In the rows, zero is written as 128.
Where one turn sends some rows of the set: a few examples, then the rows asked:
J_160: [118 121 117 133 116 104 157 107 120 123 100 126 123 125 155 149 113  97
 147 146  83 117 152 149 149 174 146 127]
J_8: [ 81 171 161 115 134 118  96 140  95 131 100 145 127 163 147 152 119 130
 122 115  88 132 143 112 108 154 127 148]
J_596: [ 95 150 138 143  85 107  85 173  95 126 114 154 148 136 125 129  93 139
 117 119  77 160 143 113 110 163 154 157]
J_984: [111 112 137 143 109 116 137 138  94 102 115 131 113 116 160 160  97 147
 172 130 116  99 147 113 143 183 137 135]
J_6: [113  98 135 152 102 114 134 135  94 107 114 133 123 120 159 154 111 147
 168 130 111  97 143 119 145 188 134 131]
J_651: [115  94 120 161  99 110 133 136  86 109 107 148 124 116 151 171 115 134
 157 145  97 123 126 118 138 190 136 126]
J_730: [110 104 142 158 108 106 133 135 102 101 110 139 120 124 160 153 105 149
 169 127 112  95 143 109 142 182 129 130]
J_766: [118 137 147 130 104 115 118 153 110 147  93 170 104 122  93 143 124 106
 109 147  90 145 139 122 123 114 134 144]
J_896: [ 82 156 144 134  92 106  83 164  93 132 116 159 149 147 126 129  99 135
 134 127  83 156 155 124 104 162 156 152]
J_563: [118 120 116 131 115 113 160 104 119 131  92 133 124 128 154 143 107  91
 146 142  96 128 148 140 148 172 138 128]
J_545: [121 125 115 130 120 104 157 114 115 121  95 124 125 128 156 145 117  90
 139 151  87 127 144 148 148 167 143 126]
J_925: [ 82 164 166 127 138 127 110 143  91 140 117 131 115 150 152 157 120 140
 119 112  88 128 138 111 109 153 124 152]
J_138: [ 85 145 145 150  91 110  95 168  91 139 136 155 141 129 126 135  99 143
 126 127  78 160 149 125 104 161 161 152]
J_13: [112 135 152 132  91 127 127 151  93 140  94 165 109 121  93 144 135 106
 111 145  86 134 142 108 127 112 139 150]
J_437: [ 96 146 153 140 101 100  82 164 100 135 122 155 143 134 136 136 101 131
 123 138  66 162 142 116  98 161 166 154]
J_562: [137 145 178 113 118 111 128 171 110 144  97 142 149 121 107 118 114 135
 124 118  92 105 158 111 131 135 153 160]
J_618: [115 102 117 155  99 108 133 142  85 106 105 153 119 108 147 178 100 132
 158 149  95 128 129 113 133 188 143 129]
J_672: [115  97 115 164  96 101 124 142  90 108 101 154 122 115 146 170 111 137
 161 148  91 121 126 106 131 187 135 131]
J_693: [ 88 166 160 126 125 122  97 143 102 127 102 136 112 158 147 146 113 135
 110 106  93 129 134 106 116 149 116 155]
J_341: [123 119 104 131 101 104 144 125 112 130 102 119 138 117 142 139 112 106
 162 150  74 109 158 145 144 184 162 141]
J_315: [125 122 104 127  98 106 144 136 112 129 102 110 141 119 144 124 113 106
 161 149  83 112 157 146 145 177 162 143]
J_67: [133 140 177 118 102 110 135 150 108 152  98 146 159 129 111 130 115 142
 119 114  93 103 159 112 135 134 165 156]
J_25: [ 84 161 172 122 132 119  91 142 109 135 116 130 108 155 156 141 118 133
 125 123  87 124 143 109 109 145 132 154]
J_235: [128 140 185 121 105 121 140 164  96 133 101 148 150 122 109 122 119 131
 119 118  91 109 159 102 137 127 157 160]
J_780: [126 118 103 129  97 113 146 128 110 141  94 120 145 117 141 128 105 105
 166 143  83 115 156 135 144 186 159 145]
J_357: [111 134 144 132  87 118 122 133 107 157  90 167 107 132  95 154 130 113
 108 142  93 133 140 121 126 112 141 144]
J_211: [114 135 152 139  90 115 126 153 111 145  94 169 109 136 107 150 137 112
 102 133  98 145 146 116 141 111 136 133]
J_953: [135 140 166 123  97 116 126 178 105 151  93 139 153 131 112 130 132 140
 120 112  90 106 162 100 143 135 159 154]

J_357 moves to J_138
J_730 moves to J_545
Now these:
J_562 moves to J_693
J_953 moves to J_25
J_780 moves to J_984
J_651 moves to J_341
J_235 moves to J_8

